In the rows, 128 means zero.
runs of hidden systems:
U, path 1 (8 x 26):
[[118 159 147  95 124 130 141 165 121  50 126 121 134 167  81 159 162 144
  106 141 108 126 115 116 161 193]
 [136 134 145 107 109 195  98 160 122 107 101 185 125 113  97 140 102 158
  136 193 103 151  85 171 126 117]
 [121  90 118 104  83 121 111  50 114 106 101 179 182 117 129 108 139  92
  135 129 139 140  70 143 138 104]
 [107 142 110  86 127  65 110 118 126  93 112 106 146 192 106  89 163  97
   79 154 117 126 106 128 112 166]
 [ 97 159 152 131 123 153 160 170  92 105 160 141 129 154  81 140 166 158
  113 198 119 134 103 145  89 127]
 [121 137 152 102  86 178 117 133 112  76 106 199 167  89  90 125 142 147
  111 101 124 112 116 125 148  83]
 [133 121 103 119 129 125  35 109 144 136  77 164 154 146 102  77 124  87
   80 143 121 115 102 141 120 104]
 [105 129 118 171 148 112 140  96 111 130 154 126 161 178  88 130 199  95
  113 168 153 113  82 132 111 149]]
V, path 2 (8 x 26):
[[146 119 149  83  83 175 111 137 126  78  88 192 140  83 120 131  88 148
  139 101 108 139 112 137 172 104]
 [131 101 100 104 116 117  42  73 138 136  78 152 157 135 129  92 110  86
  104 147 110 138 101 148 108 110]
 [ 87 148 119 118 124  86 147  91 120 116 141 117 159 172 101 109 200 110
  109 179 148 118  89 149  86 140]
 [115 177 154 101 112 144 172 200 122  73 135 154 123 139  77 121 155 166
  107 142 131 108 113 134 152 136]
 [153 116 142 135 119 204  70 161 120 113  98 198 140  96  94 131  91 138
  110 120 106 125 119 127 153  90]
 [129 104 106 143 132 129  51  49 147 131  92 149 179 129 111 126 158  75
  113 116 134 109 113 129 128 124]
 [111 161 113 126 151  88 135 125 157 111 128 103 137 189  91 123 186 108
  115 173 153 107  89 146 138 190]
 [134 142 154 139 122 173 177 189 107  91 148 164 117 140  86 157 129 159
  147 162 132 137  80 140 170 152]]
T, path 3 (8 x 26):
[[117  80 130  86  85  97 155  49  94  99 127 116 145 121 174 143 116 114
  164 135 110 180 109 135 117 143]
 [104 158 129  43 102  79 145 129 142  95 111  88 111 140 150 111 125 149
  128 167 104 153 135 158  96 159]
 [105 152 142  90  98 140 157 171 105 134 137 147 107 111 130  96 107 172
  126 182 111 148 126 165  68  76]
 [107 131 133 103  95 116 127 134  91 117 129 155 152 107 125  74 133 131
   80  86 121 112 162 104  89  49]
 [114 154 107 140 154 109  60 138 145 161 114 117 136 149 103  82 150 106
   62 129 124  91 165 119  76  96]
 [112 161 126 201 165 149 139 140 143 173 163 126 133 128  92 135 186 130
  123 140 171  79 138 130 102 103]
 [150 146 133 177 156 152 141 171 147 124 139 141 126 128  95 141 145 127
  118  58 161  77 139  90 198 135]
 [173  92 116 187 165 168  68 130 137 146 113 143 125 145 115 159  94  97
  134 115 123 132 113 111 184 158]]
G, path 4 (8 x 26):
[[130 130 101 184 162  96 158 134 139 180 154 127 120 170 115  85 150  95
  131 155 181 106  81 145 134 126]
 [131 113 151 164 139 139 181 154  75  83 175 119 132 162 102 174 153 129
  121 102 122 133 124  77 164 169]
 [152 119 141 111 136 184  60 143 138 105  96 124 114 114 126 190  83 148
  132 139  72 157 155 123 140 167]
 [135 111 106 126 117 135 106  60 172 171  98 142 134  90 162 127 112 113
  186 156 153 138  94 181 125 115]
 [116 121 108 106 112  42 200 101 121 113 142 106 131 165 152  82 145 100
  139 120 161 133  87 129 149 151]
 [114 130 150 111 122 125 161 187  65  97 163 110 105 171 117 135 113 156
  102 167  82 166 139 110  91 141]
 [116 132 158 108  97 194 105 115 121 112 116 153 140  57 130 171 119 171
  145 118 100 134 169 135  96  86]
 [129 150 104  90 114  94  89 100 193 148  75 139 136  96 147  70 119 111
  120  91 155  94 138 152 137  97]]
L, path 5 (8 x 26):
[[ 87 139 123 136 117 134  95  84 110 140 131 145 172 120 102 113 186 118
   96 154 131 109 136 139  51  73]
 [114 192 117 101 134  89 129 142 192 119 105 120 135 128 105  90 177 128
  101  93 169  64 143 134 149 132]
 [158 145 126 163 159 163 100 215 134 140 126 166 107 157  79 101 108 128
   96 144 133 106 104 127 162 121]
 [135 101 139 183 134 180 101  95 101 109 139 167 173 114  91 173 162 107
  117  82 133 108 130  88 152 115]
 [143 134 115 119 151 128  59  91 190 114  86  98 133 129 125 168 137 109
  134 113 122 114 145 129 160 194]
 [135 134 124 156 151 155 141 138 148 143 135 129 108 151 106 159 133 130
  170 212 144 142  67 175 142 175]
 [128  99 148 114  93 128 197 108  90  62 142 149 150 132 124 156 139 127
  157 107 135 149  82 114 187 160]
 [133 104 130  64 104 120  79 119 105  78  92 118 128 146 140 135  86 124
  108 147  62 178 130 125 119 163]]
U, path 6 (8 x 26):
[[109 143 147 142 146 161 108 149 101 135 153  92 111 134 119 180 136 160
  117 178  84 150 180 124  52 138]
 [115 160 142 115 103 165 147 101 172 130 111 153 146  50 129 146 154 161
  170 102 163  97 143 158 133  91]
 [155 126  97 118 131  86 111 148 162 157  95 145 113 140 142  43  85  96
  111  96 153 108 109 136 167 103]
 [127  86 120 191 159 109 140 122  65 157 182  99 124 180 133 132 131  96
  108 145 118 152 128  91  94 135]
 [112 156 159 125 130 159 140 125 133  83 140 102 137 105 111 205 172 160
  132  95 114 113 185  99 131 165]
 [151 163 126 106 130 166  91 168 199 154  80 153  97  86 130 116  86 158
  153 143 136 112 125 178 155 117]
 [145  70 102 164 123 105 154  85 106 169 142 149 134 132 160  92 100  82
  159 123 160 147  75 133 149 100]
 [119 111 127 115 135  72 140 112  98  88 144  71 134 176 140 145 140 107
   98  92 101 143 160  75 133 182]]
V, path 7 (8 x 26):
[[122 160 134 126 114 125 218 172 143 127 147 152 109 117 119  99 134 155
  162 135 180 111  83 158 167 115]
 [160  82 136 126 111 146 120 166  75 101 124 170 128 135 126 105  68 118
  102  80  95 150 125  85 168 100]
 [117 104 124 126 133 144  44  68 114 129 111 111 157 128 130 165 137 106
  105 141  82 145 165 115  67 132]
 [ 95 187 119 113 134 102 146  99 196 141 121  97 131 118 122 129 190 141
  150 164 171  91 125 174 104 146]
 [144 147 128 137 126 122 190 203 129 133 141 159  99 142 113  80 103 138
  134 128 165 115  85 140 184 112]
 [150  68 142 155 119 162 103 132  53 106 139 164 145 133 118 142  92 112
  100  93  87 156 134  76 138 106]
 [114 135 125 110 133 130  57  64 154 113 100  93 153 118 128 175 162 119
  116 128 101 124 174 124  87 159]
 [116 182 113 122 144 109 151 136 201 161 120 111 106 128 126 111 154 143
  163 181 177 103  98 190 129 149]]
T, path 8 (8 x 26):
[[144 109 137 142 116 149 171 179  87 104 146 182 122 155  98 108 104 128
  129 150 135 146  56 130 177 122]
 [129  80 141 118 109 139  93  99  63  70 125 141 166 148 114 158 128 106
   92 102  76 158 132  80 127 140]
 [105 156 124  89 123 136  63  77 169 104  85 113 154 123 110 160 169 128
  126 175 113 122 128 164  96 164]
 [108 165 131 110 106 131 182 137 152 119 126 163 133 121 102 101 163 147
  159 178 172 112  62 186 139 116]
 [134 112 138 113 108 117 160 180  68  79 141 168 136 169  99  87 115 121
   88 108 115 138  94  97 161 118]
 [121 109 134 128 133 157  46 112  86 102 115 132 156 152  97 158 136 110
   76 146  69 147 149 102  86 135]
 [ 96 166 130 119 121 148 104  72 172 118 107 138 166  98  98 152 204 136
  139 154 153  94 122 165  99 128]
 [129 165 121 118 123 114 165 167 158 111 117 165 127 145  91  79 148 126
  126 136 176  93  65 155 187 130]]
L, path 9 (8 x 26):
[[127  88 142 159 112 191 120  95  88 152 144 163 140  86 139 164 111 139
  162 159 113 161 120 141  88  78]
 [117 120 110  95 108  65 145  48 160 129 110  95 146 111 176 112 144 105
  151  82 155 121 138 128 138 138]
 [134 144 115 123 154  89 142 192 128 156 140  89  77 182 136  94  94 133
  114 187 117 147 122 146 104 153]
 [107 126 161 150 106 164 195 147  66 115 179 154 139 102 116 148 147 158
  133 113 130 129 141 108 107  79]
 [141 125 125  80 105 115  83 112 157 117  82 126 131  88 161 107  90 127
  115  55 112 120 180 109 147 107]
 [131 125  98 167 161 126  83 123 144 206 127 120 109 144 134  98 112 108
  126 191 135 130 118 163  75 103]
 [109 141 135 172 137 102 214 118 119 131 178 113 142 131 123 133 188 125
  141  89 180  94 131 105 143 126]
 [162 135 136 108 142 136 110 199 140 107 111 111  87 132 132 133  70 144
  109  80  96 130 172  96 176 157]]
A, path 10 (8 x 26):
[[123 174 145 136 158 155  97 165 155  95 125 102 126 137  85 180 169 149
   97 108 114  93 179 101 141 173]
 [160 136 123 158 149 192  87 147 185 161  97 161 111  95 114 151 101 141
  168 150 145 114 104 168 169 131]
 [146  69 114 168 121 113 159  67 113 139 142 147 151 125 152 128 120  81
  165  89 162 137  84 114 180 127]
 [122 105 124 111 136  84 134 110  97  88 141  78 127 191 133 154 136 103
  113 143  96 162 123 103 131 206]
 [106 150 152 113 122 174 133 133 123 116 136 114 115 110 120 187 138 176
  158 207 102 156 129 166  79 147]
 [129 130 142  77  74 146 161 108 147 107 103 169 135  59 151 121 105 153
  173  99 142 131 117 156 154  91]
 [136  97 100  90 107  67 116 115 109 135 106 132 125 155 161  50  80  93
  103 126 115 152 106 131 122 104]
 [ 88 141 128 140 135  99 140 124  84 141 169  97 140 159 118 111 175 125
   85 160 119 125 160 115  39 103]]
G, path 11 (8 x 26):
[[126 107 155 177 127 177 158 124  87 144 173 129 127  84 142 182 124 154
  152  94 122 136 178  97 106  93]
 [147 137 119 104 136 110  87 114 182 132  93  92 116 100 160 135 106 125
  127  61 122 108 192 109 154 149]
 [140 130  98 171 166 105 131 144 151 214 144  99  89 143 156  94 101 114
  145 166 154 128 126 157  97 115]
 [123 110 141 173 131 113 219 119  90 128 190 106 125 125 146 155 150 131
  157  79 156 126 144  89 147 132]
 [152 127 139 107 143 130 103 174 131 111 120  85  91 135 147 157  75 146
  115  96  80 147 189  95 143 170]
 [137 111 119 158 139 158 106 102 147 200 129 120 106  82 170 143  92 139
  176 159 133 146 146 161  86  93]
 [122 123 116 125 118  64 194  84 147 139 143  95 128 115 174 112 144 113
  161  66 173 111 141 115 156 131]
 [139 135 124 124 152  89 149 197 104 141 153  75  78 176 144 106  86 138
  101 139 100 149 160 108 112 149]]
A, path 12 (8 x 26):
[[100 148 126  98 118 116 102 122 116  80 113 141 160 176  75 117 180 114
   86 183 114 125  89 143 105 154]
 [105 162 144 112 107 175 114 129 135  91 108 183 165 116  69 133 178 148
  117 174 134 108  89 164 117 112]
 [129 133 124 100  97 140  98 107 143  89  85 198 171 120  90  94 144 109
  108 116 144 105  74 145 169 107]
 [121 115 106 125 123 109  85  94 118 112 106 163 171 174  89  89 159  79
   86 158 131 122  71 136 125 127]
 [ 94 153 133 130 125 137 120 108 119  88 130 150 174 156  65 138 211 116
   97 163 138 104  93 137 112 142]
 [122 162 140 104 113 166 107 141 152  73  93 181 157 130  67 134 163 140
  117 149 134 105  78 154 169 145]
 [135 104 119 127 109 156  85  95 124 108  92 199 170 129  92 109 133  99
  120 154 135 128  56 150 154 111]
 [105 111 118 118 109 105 110  60 111  86 115 152 187 159  98 121 187  85
  106 137 136 122  78 127 128 140]]

runs to name:
path 13 (2 x 26):
[[113 155 125 183 170 131 150 143 138 188 172  79 100 135 129 149 155 145
  145 169 148 115 158 141  72 128]
 [137 143 149 143 120 149 189 151 141 117 146 139 122  81 131 146 132 154
  157  53 162  99 153 104 182 112]]
  U
path 14 (2 x 26):
[[137 150 150 142 127 166 194 211 119 132 157 149  87 119 113 130 102 175
  154 149 142 132 108 142 154 118]
 [153  75 137 125 103 151 102 127  81 106 118 166 142 108 140 124  76 115
  109  61  95 148 147  81 154  89]]
  T
path 15 (2 x 26):
[[125 160 150 112 116 158 137 139 144  59 114 151 154 119  81 166 173 143
  124  89 136  94 121 113 189 162]
 [165 125 119 124 142 170  53 156 162 128  77 164 116 134 103 130  82 120
  128 159 113 134  90 155 173 153]]
  V
path 16 (2 x 26):
[[ 96 164 136 122 123 139 165 104 152 113 137 121 139 128 104 167 191 150
  166 194 153 122  90 175 116 162]
 [135 126 145  84  83 147 172 150 118  73 112 185 132 116 113 119 108 147
  152 130 133 144  66 147 190 130]]
  A
path 17 (2 x 26):
[[110 174 127  85 106 149  87 144 166 133  85 169 137  99 103  88 137 150
  113 171 131 106 117 182  96  82]
 [114 139 119 136 111 117 142 123 124 125 126 184 165 126  96  64 165 106
  101 106 171  88  89 130 142  72]]
  G
path 18 (2 x 26):
[[102 155 128 153 149 153 111 126 129 144 144 121 134 155  86 152 176 134
  124 219 129 127 105 165  71 140]
 [115 164 145 102 100 130 188 130 152  73 124 150 148 107 102 134 171 146
  143  88 164  95 105 130 187 140]]
  L
path 19 (2 x 26):
[[140 118 148 178 154 186  95 180  89 129 152 139 124 129  92 157 118 139
   88 101 100 119 175  78 120 107]
 [138 122 123 160 141 171  57  75 169 144 100 143 159  84 117 165 147 109
  133  85 138  92 156 118 139 116]]
  T
path 20 (2 x 26):
[[102 165 141  77 112 116 162 153 135 128 135  90  94 114 151 131 117 177
  146 183 106 150 155 164  70 132]
 [122 143 141  95  90 138 171 164 122 141 131 156 108  74 153  89  88 169
  143 113 135 130 146 146 111  56]]
  A
path 21 (2 x 26):
[[133 104  99 157 161  64 144  97 125 149 150  71 117 186 153 125 135  81
  131 132 140 140 116 110 137 184]
 [115 143 153 147 144 149 181 159  99 113 176  91 103 148 117 193 150 163
  148 175 114 152 136 127 110 177]]
  A
path 22 (2 x 26):
[[132 101 126  95 102 135 137 102 123 140 116 129 107 110 169 138  75 143
  182 192 108 187  99 177 108 133]
 [102 111 129  69  73  79 191  76 108 107 132 123 141 106 174 104 124 129
  157 118 133 156 114 143 111 110]]
  G
path 23 (2 x 26):
[[133  95 129 157 127 115 158 150  59 103 159 159 145 175  98  96 136  98
   87 101 132 131  91  83 156 116]
 [117 132 144 116 135 147  66 122 111  88 115 106 147 134 107 172 147 131
   79 100  79 123 195  82 101 145]]
  L
path 24 (2 x 26):
[[153 122 128  97 120 135  96 141 145  68  84 156 137 152  99 132 112 110
  113 107 114 127  90 120 210 178]
 [136 100 118 130 135 148  90 116 110 124 116 139 125 165 114 145 106 113
  137 216  99 174  68 161 116 162]]
  U
path 25 (2 x 26):
[[134 107 135  78  87 136 121 159  81  95 110 173 123 138 128  89  71 136
  110 156  85 175  95 137 126 101]
 [ 95 117 131  94  90 139  84  73  98 107 108 154 173 108 121 120 150 122
  101 147 100 139 134 136  63  81]]
  V
path 26 (2 x 26):
[[130  93 118 182 134  99 193 108  94 185 182 113 117 127 168 109 119 109
  156 112 163 136 129 113 113  91]
 [123 126 141 122 137  96 156 139 106 101 155  67 113 143 152 160 130 136
  112  70 104 135 198  72 131 166]]
  G
path 27 (2 x 26):
[[135 148 107  93 121  98 122 100 202 121  81 130 128 129 134 110 131 111
  162 140 162 114  77 174 182 169]
 [137  96 120 129 119 111 169 146  88 121 145 151 120 179 122  98 103 110
  136 182 130 167  46 146 150 142]]
  V
path 28 (2 x 26):
[[103 103 142 139 100 159 158  90  73 114 155 166 157 122 116 148 153 132
  150 187 125 159  77 148  91 104]
 [111 147 133  55  87 105 111 105 136  56  89 147 167 123 110 108 156 126
   93  88 117 111 129 118 148 131]]
  U
path 29 (2 x 26):
[[126  96 134 184 128 159 120 111  75 123 150 182 171 135  88 124 159 100
   98 101 140 112 106  95 129  83]
 [128 141 118 142 155 118  75 103 154  95 109 109 160 161  89 149 182  94
   89  99 130  90 137  98 155 178]]
  T
path 30 (2 x 26):
[[137 126 108 148 158 122  48 151 123 132 107 139 140 179  90  93 130  89
   58 125 109 109 128 102 124 129]
 [113 137 132 193 158 174 108 103 133 141 150 136 155 135  80 179 193 120
  132 165 147 104 114 135 109 138]]
  G
path 31 (2 x 26):
[[127 148 100 114 144  87 122 100 197 182 109  77  99 121 173 114 114 124
  166 157 151 126 136 173 114 151]
 [130 125 127 162 136 107 223 172  99 155 181 123  96 157 136 104 117 137
  155 153 160 142  93 135 140 125]]
  L
path 32 (2 x 26):
[[109 155 132 131 129  92 175 181  99 142 164 114 115 141 127  75 138 143
   88 106 138 107 171 102  90  78]
 [128 143 144 162 147 163 105 183 107 151 150 127 115 109 114 131 122 151
   88  92 113 103 201  91  95  78]]
  V
path 33 (2 x 26):
[[ 96 139 135 115 121 130 126  54 146 109 126  97 152 118 130 191 184 133
  161 168 128 138 126 153  94 175]
 [119 178 129  67 102 106 177 164 176  99 104 136 110 119 124  92 129 158
  149 146 155 115  95 173 162 142]]
  U
path 34 (2 x 26):
[[139 160 125 143 135 120 155 207 135 139 137 152 106 133 106  68 117 134
   95  86 158  87 133 111 161  85]
 [153  86 128 199 156 171  84 147  81 155 147 149 129 137 112 136 103 106
   97 103 109 130 148  84 124  95]]
  U
